In the data rows, the value 128 means zero.
Here are some rows, each followed by its group. Rows of different groups can look alike.
[140 146 118 139 108 139 134 139 125 121 131 129 129 122 134 127 120 114 124 132 134 112 128 126 133 159 112 128 107 150 110 127 107 115 126 118 138 114 110 117 130 119 133 130 137 119 138 134 113 109 133 123 140 112 119 115 132 136 129 127 125 132 125 130] 1
[142 144 118 144 112 142 135 140 128 131 124 129 124 128 129 132 126 124 122 135 127 121 130 129 127 153 120 129 118 138 108 121 112 131 131 120 130 124 112 117 127 116 130 132 132 127 140 132 114 113 133 117 135 114 123 114 145 147 131 134 113 143 123 133] 1
[145 150 116 148 110 152 137 151 132 130 123 133 121 132 135 134 138 136 108 141 118 139 139 145 165 167 106 127 113 179 126 158 110 106 130 117 150 116 117 124 123 120 128 130 134 119 135 120 128 127 127 121 123 127 122 120 102 102 137 121 144 101 119 113] 2
[ 57  91 181  54 175  90  34  58 128 130 133 127 129 133 123 127  78 102 167  67 160  96  45  63 170 108  85 196 119 106 218 179 180 140  70 194  80 139 190 189  93 135 154  92 142 140  63  97 136 123 119 148 121 124 153 132 142 132 120 139 125 131 149 140] 3
[120 108 126 134 136 105 128 130 138 133 125 132 121 129 129 134 144 143 120 148 111 141 142 145 101 105 135 124 145 104 115 126 141 144 136 127 123 135 122 125 101  87 123 122 148 100 119 120 145 144 131 131 112 140 134 130 122 129 129 126 132 125 123 128] 4
[ 64  77 165  66 183  82  55  67 151 145 119 144 114 142 140 140  99 103 143  95 149 104  92  97 132 108 114 166 132 102 169 155 180 157  96 184  84 149 189 174 100 125 147  95 134 132  83 103 146 135 116 154 110 127 165 142 128 123 129 129 125 128 127 129] 5
[147 143 122 135 114 144 145 135 106 117 126 130 138 116 129 135 122 117 122 130 132 113 130 127 142 125 140 115 122 129 128 112 111  97 139 113 145  99 118 113 132 135 120 140 127 134 135 138  78  94 133 130 169  90 101 120 125 128 129 124 126 129 128 125] 3
[139 137 128 134 120 134 140 131 118 121 121 131 127 117 127 133 127 120 122 128 129 120 135 124 145 129 144  97 130 143 127 105 107  89 142 111 153  98 117 110 127 133 116 140 131 127 131 143  97 106 124 129 150 102 110 126 144 135 136 122 118 141 133 123] 3
[121 115 124 135 134 108 132 131 150 145 130 131 117 144 136 131 147 142 125 146 111 137 143 137 107 109 141 131 145 102 119 121 144 141 140 125 124 137 125 123  95  99 118 128 145  99 122 127 134 133 129 127 119 131 132 122 131 132 129 129 124 128 130 128] 4
[135 135 121 135 120 137 137 139 153 147 132 131 116 158 134 138 158 158 129 124 108 167 148 123 128 129 145 110 141 138 124 115 119 114 138 114 147 131 119 114 124 122 122 139 129 115 133 141 147 144 133 114 115 150 136 116 163 157 133 122 111 165 139 132] 6
[131 129 123 137 125 126 132 134 114 111 121 130 138 115 129 127 111 103 120 132 144 104 121 128 106 119 142 123 137 103 113 112 122 137 143 118 117 113 120 111 153 147 121 138 119 151 137 139 116 112 128 120 139 115 120 116 121 124 134 125 137 120 123 133] 7
[129 129 121 134 128 123 133 137  85  84 127 118 148  77 127 104 140 144 124 146 112 143 132 162 133 144 131 140 134 148 113 156 125 134 139 123 137 145 113 137 120 113 125 126 132 110 138 118 169 175 126 144  88 179 131 181  74  74 136 115 164  71 119  90] 7
[142 132 131 107 140 139 141 179 148 163 105 175 108 150 177 113 161 152 136 149  97 158 150 146  86  81 108 117 134 111 125 138 128 122 131 112 157 163 133 130 132 117  96  97 186  85 123 113 129 154 159 121 143 151 156 161 134 128 146 140 149 136 139 147] 5
[136 133 116 143 120 141 136 146 127 129 123 130 121 124 135 129 150 149 123 146 117 157 148 157 103 106 134 124 150 122 118 133 128 131 140 123 144 150 123 129 105  99 125 127 136  86 121 112 153 152 125 129 112 159 147 140 128 130 128 126 135 132 130 130] 5
[148 140 125 130 109 146 142 134 111 119 124 133 135 116 125 133 123 118 122 132 132 116 128 129 148 133 142 109 118 135 132 107 107  85 137 112 150  92 117 110 124 135 124 144 131 131 135 140  81  92 128 131 170  92 102 113 126 124 134 124 131 126 127 129] 3
[144 142 129 130 112 148 133 139 126 129 124 133 126 123 129 135 129 126 128 126 123 124 131 131 101 103 142 110 144 111 107 110 114 110 141 112 140 113 114 113 126 120 117 144 131 118 137 136 115 114 129 127 138 110 119 115 132 137 130 123 120 136 128 130] 5
[120 111 119 134 142 109 131 132 134 132 122 133 124 132 132 136 143 147 123 143 112 140 136 139 108 116 143 126 143 108 115 123 129 141 139 123 131 130 118 121 105  92 126 125 148 100 125 129 141 144 133 127 113 139 125 127 131 132 133 127 123 130 129 130] 6
[134 132 119 144 119 132 140 142  93  94 132 122 148  83 122 107 136 133 109 143 118 137 137 152 152 160 115 144 116 169 120 168 122 131 129 125 138 138 119 135 123 118 131 126 129 114 134 113 157 160 115 138 102 159 131 162  76  77 146 111 158  74 111  94] 7
[148 149 110 141 114 154 137 150 139 136 123 136 123 137 135 133 136 133 111 138 120 136 139 149 174 176  99 130 112 192 132 165 111  97 130 119 151 106 115 119 118 119 137 136 129 116 132 122 125 124 126 117 126 126 124 122  94  98 144 119 142  94 115 113] 2
[120 105 123 133 138 111 137 138 120 115 128 126 133 118 132 132 123 123 120 138 131 116 129 124 103 116 132 129 133 107 111 110 109 124 134 123 131 108 109 110 136 124 123 127 137 135 141 142 127 130 127 125 123 125 124 115 155 165 129 140  96 155 125 127] 1
[134 134 121 144 121 131 138 138 108 107 131 124 136 105 123 123 172 192  91 185  94 188 164 178 121 145 125 147 133 140 128 140 138 161 126 132 135 159 125 131  86  65 140 106 147  67 116 106 166 173 113 150  97 174 154 152 163 174 124 149 106 171 137 150] 2
[107 103 152 120 151 103 116 102  89 107 157 101 146  97 100  94 107 110 146 112 144 103 111 100 148 123  65 172 116 131 160 191 177 156  63 168  87 177 168 186 120 137 151 113 133 129 116 102 131 126 109 133 118 128 135 135 145 136 109 142 112 137 143 154] 1
[106  89 143 128 172 106 126 120  92  96 143 117 172 109 119 118  62  48 194  87 233  78  94  83 129 135 106 136 101 104 122 132 148 168 108 133  75 111 127 131 178 178 110 147  83 165 152 147  87  84 161 101 200 102  98  96 139 134 121 134 114 127 129 126] 1
[138 134 115 141 124 132 137 140 105 105 134 126 134  98 123 122 165 168  80 143 109 181 153 170 133 141 110 123 144 152 129 138 127 136 120 120 148 154 121 129  85  82 147 127 135  62 122 106 152 150 112 127 113 155 137 141 177 174 102 132 111 182 138 157] 6
[133 130 124 134 125 127 134 134 135 131 132 128 124 137 132 138 134 129 133 128 122 129 142 122 139 117 157 112 129 128 140 106 120 100 146 113 144 111 127 107 126 129 112 145 131 131 123 150 116 119 129 121 135 116 123 118 138 131 137 123 127 132 130 125] 3
[148 153 125 127 111 151 139 127 158 154 127 132 109 154 139 128 144 140 129 121 115 141 142 114 164 164 147  94 104 172 127  92  97  98 139 111 147  98 111 108 168 162 118 136 106 162 142 138 120 117 128 123 133 119 123 116 135 135 135 127 124 134 131 127] 7
[ 91  91 164  84 168  94  92  75 102 118 145 108 142 118 102 106  99 104 156  88 154 101  98  84 113 103 105 159 134 101 146 159 178 176  68 193  68 165 190 188 110 123 151  97 144 132 100  98 137 129 112 149 115 127 144 144 121 124 133 129 134 123 125 126] 5
[ 99  83 153 113 179  98 120 123  95 103 154 117 157 113 115 121  70  59 197  86 216  80  91  97 131 139  94 145  90 115 131 132 150 158 105 137  73 117 133 127 166 166 115 138 106 160 145 140  97 100 154 109 171 104 108 106 145 139 123 132 107 132 133 136] 1
[150 146 126 135 107 148 142 133 126 126 129 128 128 128 126 131 125 122 122 129 127 120 133 129 140 125 138 107 129 137 125 114 105  95 138 111 147 100 116 112 138 137 120 141 126 133 137 141  90 100 126 129 158  91 107 117 131 129 133 125 124 133 126 132] 3
[147 153 120 151 115 153 136 144 115 106 127 124 136 111 129 126 165 176 111 161  98 174 146 174 141 170 129 142 128 164 119 155 121 135 135 126 142 135 116 126 106  95 125 122 137  96 129 115 183 193 119 151  83 192 142 173  75  75 138 111 163  73 111  96] 2
[ 88 103 168  87 161  92  88  76  82 114 163  94 146 100  84  83 105 112 147 109 142 103 106  99 167 111  67 194 118 129 196 208 179 146  58 192  87 180 191 188  90 128 173  79 144 116  75  71 142 126 102 156 121 133 157 153 136 128 120 138 129 129 136 141] 3
[118 106 127 141 133 109 130 131 144 137 121 130 121 140 135 131 146 145 121 144 113 141 148 144 103 101 139 124 143 108 118 123 140 141 137 126 126 141 122 125  93  94 120 122 149  96 125 119 142 140 127 129 116 136 130 124 124 129 132 130 124 125 128 133] 4
[121 113 125 136 135 108 137 135 118 113 130 131 133 113 131 135 140 150 116 137 112 138 134 128 109 135 136 127 135 121 106 117 125 161 132 123 122 134 114 109 122  99 126 128 145 113 134 136 145 157 123 131  98 146 132 114 165 181 127 135  93 166 129 129] 7
[127 120 127 135 128 117 130 132 117 117 121 123 130 113 131 120 129 134 127 145 123 128 134 150  79  89 142 122 156  87 111 121 144 174 147 137 124 175 123 155 137 129 117 124 126 126 140 118 170 177 145 159  84 174 139 191  92  90 124 115 152  91 112  96] 6
[134 144  92 124 141 158 130 134 155 168 112 131 132 137  99 112 181 142 124 145  97 166 138 126 140 158  88  68 131 151 132 113 110 112 143 112 157 127 118 111 135 106 120 123 123 100 161 112 151 157 138  96 102 165 127 118 171 161 135 119 113 172 159 161] 6
[ 98  81 149 121 187  97 122 126  95 101 144 120 158 111 122 124  69  59 195  92 217  78  94 104 131 137  95 146  90 113 134 129 147 159 106 134  80 119 130 125 166 159 113 141 105 161 146 146  96  99 150 102 173 105 107 109 138 137 121 132 112 133 133 136] 1
[105  91 148 120 176 105 124 119  90  90 145 115 168 112 117 120  62  49 195  85 231  79  96  78 124 134 110 140  99 105 127 135 155 170 109 135  71 108 129 130 179 178 110 146  86 168 153 149  86  86 159  99 199 102 103  99 131 134 122 135 117 130 125 131] 1
[137 144 116 141 108 140 136 138 130 121 128 128 132 123 132 129 120 117 125 133 133 112 125 122 132 158 119 129 111 143 106 126 108 120 130 116 136 117 110 117 128 117 131 136 137 121 143 136 112 112 133 118 142 113 119 117 136 135 127 132 120 139 122 128] 1
[123 112 118 135 134 117 130 130 154 149 124 132 115 149 138 134 143 136 124 144 118 134 147 139 101  98 138 122 152 100 121 123 144 137 140 121 131 133 130 123 111 118 121 129 134 116 124 121 117 120 134 121 140 118 124 118 143 139 132 136 123 139 134 132] 3
[127 124 123 140 129 123 133 140  99  87 137 118 137  84 120 116 168 183  86 176 103 186 159 179 130 152 115 141 137 148 126 143 128 148 123 130 143 155 123 131  78  61 142 105 147  58 117 101 166 173 100 149 104 175 144 154 167 170 113 146 106 173 137 152] 2
[132 130 117 139 121 132 135 134 107 112 130 131 133 104 127 133 136 140 118 136 116 136 137 134 127 150 126 134 126 136 121 124 127 141 132 122 132 133 118 119 117 106 131 133 140 109 129 134 132 133 124 128 127 129 124 118 132 135 129 130 123 134 125 131] 7
[150 124 156 121 102 153 155 119 182 150 139 131 130 165 145 135 142 145 161 144 115 121 123 149 133 181 183  93 129 158 128 118 101 100 143 115 160 108 118 104 167 195 137 119 115 185 164 172 129 121 123 111 119 131 102  91 139 114  90 115 145 132 121 148] 7
[134 134 125 142 122 137 136 145 134 130 120 130 120 133 130 133 133 134 119 145 122 132 135 143 100 109 138 134 148 114 112 139 131 148 137 128 131 161 121 141 150 142 119 130 121 141 138 131 152 158 131 140 105 160 140 165  93  90 133 111 149  88 112 103] 6
[ 97  82 153 124 190  91 122 125 101  99 144 123 154 115 116 128  69  58 201  93 216  78  89 107 140 140  95 140  87 116 129 123 146 153 107 133  81 119 130 120 168 161 121 137 101 158 143 142  97  96 157 110 175 105 107 110 139 138 120 133 109 130 133 131] 1
[116 108 128 134 139 104 132 136 117 105 130 129 137 106 129 134 139 146 119 140 110 139 132 132 113 137 131 128 130 123 113 112 124 154 131 122 124 133 115 113 118  94 128 131 142 111 139 140 148 160 123 132  97 150 125 114 162 174 129 137  99 166 128 131] 7
[135 139 118 139 119 133 135 135 129 124 125 134 131 123 127 127 140 143 119 141 116 134 136 129 137 153 129 129 122 142 122 121 129 139 133 119 134 132 120 119 116 103 124 127 140 114 128 131 129 134 127 122 126 126 120 121 130 130 131 126 128 127 128 127] 7
[146 154 111 138 106 149 135 141 130 126 131 133 131 126 133 131 118 116 127 129 135 113 129 125 133 161 111 131 102 145 116 126 109 125 126 119 135 112 110 117 130 119 133 128 134 117 142 134 108 105 135 123 147 105 127 107 133 138 128 135 125 137 128 133] 1
[145 144 119 138 113 149 140 142 148 144 119 132 115 145 130 133 136 133 118 135 122 132 139 127 138 146 126 120 122 151 127 117 119 119 132 116 140 126 120 116 141 135 128 136 124 139 135 141 112 111 134 121 141 111 115 115 154 155 124 126 112 155 133 134] 1
[118 105 124 134 144 108 130 135 117 111 128 125 146 114 131 135 121 122 124 137 130 115 128 123 102 121 131 133 137 109 110 107 108 127 133 121 137 110 109 114 132 118 123 135 132 135 138 144 127 133 129 122 121 125 124 116 156 167 124 141  97 155 125 131] 1
[135 134 118 135 129 134 138 143 119 116 129 133 130 105 124 124 158 158  85 136 114 170 149 160 135 139 111 125 143 158 124 142 124 118 123 117 147 139 120 125  97 100 142 133 130  77 119 113 140 138 113 122 120 147 131 131 176 170 109 130 114 180 140 155] 6
[146 141 120 138 108 139 139 144 116 118 123 133 131 118 128 133 117 117 125 131 137 113 124 129 145 134 139 127 117 130 131 124 117 106 141 117 140 105 120 118 134 133 119 138 125 144 134 136  87  97 133 115 167  97 103 107 117 118 131 126 137 118 121 127] 3
[141 142 126 135 117 144 138 141 163 154 120 133 109 162 134 136 135 132 123 134 120 131 135 139 115 119 137 121 135 120 118 127 112 111 138 119 140 113 114 119 147 142 124 136 119 151 140 135 117 117 128 118 135 117 122 117 117 120 131 119 138 119 119 128] 6
[147 151 123 145 112 149 142 145 140 144 124 135 118 140 132 131 145 146 120 136 117 141 143 145 133 141 134 126 126 139 123 133 128 130 136 121 135 131 121 124 122 121 122 135 124 122 134 127 125 124 132 125 131 124 126 118 117 120 133 130 138 115 122 126] 2
[146 143 122 137 113 140 142 131 105 115 126 132 135 112 125 133 120 118 124 132 131 114 131 126 140 124 143 109 125 129 127 113 110  97 141 111 145  97 116 113 122 138 118 143 123 132 137 146  76  94 129 127 170  89 104 115 124 125 130 124 131 126 129 128] 3
[135 135 121 142 123 132 133 137 124 122 131 131 133 121 132 133 121 117 123 132 131 114 130 127 132 155 113 134 111 141 108 125 107 121 130 118 135 113 109 116 128 117 129 129 130 123 137 134 116 118 134 120 139 112 123 113 136 145 126 125 121 137 123 133] 1
[140 139 119 142 110 141 136 142 133 132 128 130 132 127 131 131 113 107 127 129 142 107 127 131 129 149 130 126 122 128 117 119 116 125 132 119 132 116 116 116 155 154 124 137 111 153 145 135 121 117 130 122 139 115 117 115 146 149 126 130 108 146 135 132] 1
[139 142 113 141 116 136 134 139 124 125 134 136 130 120 127 125 121 119 121 136 131 116 125 134 130 152 117 127 109 142 108 123 109 119 128 119 134 113 112 117 129 117 132 133 143 123 144 132 114 111 132 120 138 111 119 118 133 141 127 129 121 139 125 130] 1
[141 137 126 131 115 138 136 128 106 113 129 136 143 110 130 134 126 124 125 132 126 122 132 118 140 128 137  96 124 137 122  98  96  87 140 111 153  89 113 109 145 143 122 137 117 149 144 135  92  98 127 134 159  93 114 122 128 129 135 117 124 131 121 127] 4
[120 113 124 135 139 113 132 131 140 135 126 133 120 142 128 135 144 143 121 148 111 142 141 145 100 107 138 128 143 108 116 122 134 134 137 124 130 134 122 124  98  96 124 123 152  96 124 119 144 143 126 124 108 139 132 124 123 120 131 123 130 121 123 125] 4
[ 48  87 179  51 178  92  18  70 146 137 120 140 117 139 147 137  71 101 168  65 158 100  32  78 203 114  77 201 110 107 255 177 179 132  76 194  85 123 188 177  88 133 151  94 143 141  58 104 134 122 122 135 125 121 148 130 146 126 122 144 122 130 154 141] 4
[138 133 126 138 123 138 137 138 167 157 127 132 111 169 136 133 165 160 139 126 107 173 158 127 126 127 144 118 142 137 126 112 124 119 144 113 148 137 120 115 118 120 116 135 127 109 125 135 153 149 137 114 114 154 147 122 161 157 139 126 111 167 138 127] 6
[136 130 125 138 122 131 135 127 107 109 116 135 146 105 133 131 139 139 139 124 107 134 128 125 120 128 154 110 119 128 104 109  94  95 144 112 150  89 108 111 161 162 125 135 107 163 141 143 116 116 130 125 136 114 117 119  73  77 115 133 183  76 126 133] 2
[123 114 121 143 134 114 133 134 137 134 118 130 115 135 137 129 121 120 123 133 130 116 130 122 125 131 146 105 127 125 120  94 104 107 140 110 144 100 116 106 148 145 119 137 120 151 137 141 109 110 134 121 145 107 122 123 131 128 132 127 129 131 130 130] 7
[115 101 127 133 137  99 129 133 134 133 127 132 121 132 134 135 142 148 117 142 114 141 135 134 117 124 133 120 141 119 110 122 114 123 133 119 143 120 111 118 105  93 127 131 146 101 132 133 144 147 122 124 114 142 124 121 133 141 128 127 124 134 124 133] 6
[149 141 121 134 112 148 143 131 123 127 126 133 125 127 130 131 123 121 123 130 127 119 130 126 145 124 136 105 124 135 124 110 105  89 140 111 151 100 117 112 134 136 125 139 125 139 131 139  91 100 131 130 157  93 106 120 132 127 132 125 124 133 125 122] 3
[139 133 126 126 118 135 139 135 111 119 126 131 131 116 125 136 128 126 128 126 126 122 132 126 125 118 144 103 127 124 121 108 104  92 142 110 147  96 113 110 143 139 120 139 118 142 137 142  95 101 123 127 153  99 115 116 132 131 132 127 123 127 122 127] 4
[ 64  78 165  66 181  83  61  74 148 133 118 143 115 141 148 139  98 106 140 104 152 100  91  97 136 104 112 159 131 102 168 153 176 153  97 180  88 146 190 169 102 124 144 100 141 133  88 106 143 133 116 148 114 127 163 142 127 126 134 126 125 125 126 133] 5
[145 147 114 136 110 149 139 140 135 136 123 133 119 139 135 137 135 132 110 134 121 133 133 135 140 143 117 123 122 152 127 129 120 120 131 116 139 131 118 119 141 137 130 135 122 138 135 134 114 112 132 119 138 111 116 114 158 154 118 128 114 156 135 137] 1
Which 5 groups are nearest to each row below, nearest first, going by the distance to the group's nearest row?
[140 145 112 141 110 143 134 141 123 124 132 127 127 118 123 128 117 115 126 132 137 111 131 122 139 158 107 130 105 149 107 129 106 116 127 118 136 112 112 118 131 123 135 134 135 119 140 136 113 111 137 124 145 108 125 114 128 129 130 124 127 129 120 133] ~ 1 3 7 2 4
[161 186 111 144  74 173 134 142 150 149 125 133 113 155 133 128 120 119 121 130 133 114 131 126 116 137 126 127 117 129 105 113 118 142 130 119 122 131 113 116 153 143 119 133 122 148 135 141 105  97 137 113 158  99 120 115 132 138 130 127 121 140 128 130] ~ 1 6 3 2 5
[ 88  91 161  82 165  87  86  76 111 127 135 112 137 118 109 118  96 104 151  99 153 101  91  85 123 107 110 156 137 104 151 159 179 162  74 192  79 163 189 188 105 128 156  95 142 127  87  93 132 126 115 137 119 125 142 135 134 124 125 140 124 131 137 141] ~ 5 1 3 4 6
Which 4 groups are nearest to each row below, nearest first, going by the distance to the group's nearest row?
[124 117 123 134 129 117 135 133 137 138 123 128 124 141 132 132 123 118 126 131 130 117 132 125 128 136 142 105 126 131 119  96 101 109 140 112 142  97 116 106 149 147 115 142 119 146 139 147 107 108 125 125 145 105 114 122 127 125 132 125 135 126 120 129] ~ 7 4 3 6
[115 102 129 130 141 104 130 133 136 136 124 130 126 138 134 129 145 149 118 143 109 144 136 135 113 123 132 127 136 119 117 117 114 123 135 119 138 120 115 116 105  95 130 131 142  97 131 133 142 146 128 126 107 142 122 122 136 140 129 129 120 137 128 131] ~ 6 4 7 3
[143 142 129 131 118 146 136 141 192 179 130 122  98 201 138 142 145 145 135 120 109 149 136 138  86  90 147 120 160 100 107 119 118 121 143 110 139 129 114 119 170 163 121 131 104 170 145 139 120 123 127 118 133 121 124 117 136 138 130 126 120 138 127 133] ~ 6 3 1 5
Which 4 groups are nearest to each row below, nearest first, going by the average distance to the group's rows?
[121 115 121 129 134 112 131 133 118 111 123 124 133 109 126 114 129 129 127 142 125 124 131 147  80  92 138 129 157  93 110 128 148 177 143 141 119 176 126 160 135 124 119 124 125 129 131 119 169 180 141 165  84 173 142 204  89  86 126 109 154  91 115  93] ~ 6 7 4 5
[120 111 125 133 136 110 136 135 121 116 125 130 134 122 127 137 142 152 118 146 107 140 131 125 106 134 137 126 134 113 112 107 129 165 136 123 121 134 114 112 118  96 124 126 144 119 137 138 145 158 123 132  98 145 125 113 168 182 126 134  89 166 130 128] ~ 6 7 4 1
[138 138 121 132 120 137 137 136 145 142 129 133 120 143 134 128 138 138 135 129 118 138 135 122 106 111 146 114 142 111 121 108 111 112 147 113 144 119 116 111 122 124 115 144 131 120 133 144 135 134 137 117 120 133 123 114 133 137 131 124 125 135 129 127] ~ 6 7 4 3
[135 139 123 141 119 139 136 144 133 130 126 128 124 131 129 128 149 149 123 150 114 158 154 158  99 106 140 128 150 113 114 128 134 135 141 128 142 162 129 132  98  93 125 122 137  78 117 111 157 155 132 132 108 161 150 147 130 129 131 128 130 131 121 131] ~ 6 4 2 7
[123 116 121 135 133 115 133 135 132 130 129 130 117 133 129 135 132 128 130 126 120 127 132 130 121 119 146 102 132 123 109 114 104  95 145 111 146 106 113 112 138 141 117 141 125 140 139 141  99 101 123 122 162  96 117 116  94 105 125 130 147 100 121 127] ~ 3 7 4 1
[124 123 121 141 130 120 135 136 143 140 127 130 122 140 134 130 122 119 124 133 130 115 131 131 129 137 141 105 125 132 122  94 101  99 140 111 144 100 115 109 149 136 122 140 121 148 142 147 108 109 133 119 146 113 121 116 129 125 135 126 133 125 128 130] ~ 3 7 1 4
[155 153 119 132 106 163 142 142 153 149 127 128 115 154 136 136 150 144 113 134 113 151 152 143 149 137 131 116 120 151 133 127 126 115 136 116 141 132 126 117 121 124 124 135 131 117 127 136 130 129 128 118 128 129 129 118 125 127 128 125 128 125 128 125] ~ 6 7 2 3
[126 113 120 132 134 112 133 132 113 110 123 121 137 112 129 115 129 129 128 146 125 122 133 144  82  88 141 128 159  88 108 121 147 179 147 144 117 180 126 161 135 126 114 120 129 127 134 120 169 183 148 171  80 176 148 201  93  89 122 107 156  91 113  94] ~ 6 7 4 5
[136 139 127 141 120 132 135 145 132 140 124 134 125 136 134 131 135 139 137 145 120 139 135 152  86 101 144 128 154 100 107 126 130 152 148 125 131 161 120 137 135 126 118 137 125 128 136 122 163 170 147 137  93 172 135 159  95  93 129 117 146  91 117 106] ~ 6 7 4 2
Group 1 spreads out most along one direction. Which 3 other groups' directions of most spread are closest to that one, closest first?
5 4 3
Which 5 groups are nearest to each row below, nearest first, going by the distance to the centre of the group?
[139 137 118 142 123 140 140 146 136 128 127 132 119 131 130 134 149 147 114 141 117 155 149 155 107 104 138 127 147 118 122 129 129 129 136 122 140 155 127 127  96 100 125 132 134  84 123 115 152 149 131 127 113 157 144 141 127 130 131 127 130 134 123 132] ~ 6 2 4 7 5
Group 2 spreads out most along one direction. Which 3 other groups' directions of most spread are closest to that one, closest first?
7 6 1
Which 3 other groups have their centres nearest to the centre of group 4, nearest first?
3 5 7
Which 3 other groups have their centres nearest to the centre of group 7, nearest first?
6 2 4
Which 4 groups are nearest to each row below, nearest first, going by the distance to the centre of the group?
[106  97 130 119 154  98 119 110 155 150 124 137 116 151 140 141 132 130 122 143 121 125 139 145  87  92 133 129 152  92 121 127 168 162 126 144 102 150 145 153 106 103 131 110 150 117 115 107 137 136 124 137 111 130 133 140 116 120 138 127 134 123 127 123] ~ 5 4 6 7
[ 98  85 155 119 186  94 119 125 104 100 144 119 158 114 118 128  67  59 192  95 215  76  90 109 134 146  98 144  93 114 137 127 148 157 106 132  80 119 131 121 170 167 116 138 101 161 145 143  97  93 152 106 176 104 103 110 144 141 120 135 111 135 137 138] ~ 1 3 4 5
Which 3 other groups have their centres nearest to the centre of group 1, nearest first?
3 7 4
Which 5 groups are nearest to each row below, nearest first, going by the average distance to the group's rows?
[143 144 112 141 111 148 138 143 138 134 120 133 120 138 139 135 134 134 120 136 118 136 138 134 126 139 125 122 123 142 120 128 123 127 130 117 140 133 117 117 143 137 122 139 122 137 134 138 115 113 134 125 135 111 120 113 157 156 118 133 109 161 140 132] ~ 1 7 6 3 4
[142 138 121 136 115 137 136 138 156 150 124 132 109 160 136 138 137 138 121 136 116 133 139 130 108 109 139 118 139 111 113 121 116 114 140 117 137 118 116 119 145 149 120 135 118 141 136 139 118 118 130 117 131 116 121 113 123 125 131 130 127 125 122 133] ~ 6 7 3 4 1
Which 3 other groups have their centres nearest to the centre of group 6, nearest first?
7 2 4
Which 3 other groups have their centres nearest to the centre of group 3, nearest first?
4 1 7
Group 7 spreads out most along one direction. Which 3 other groups' directions of most spread are closest to that one, closest first?
2 3 6
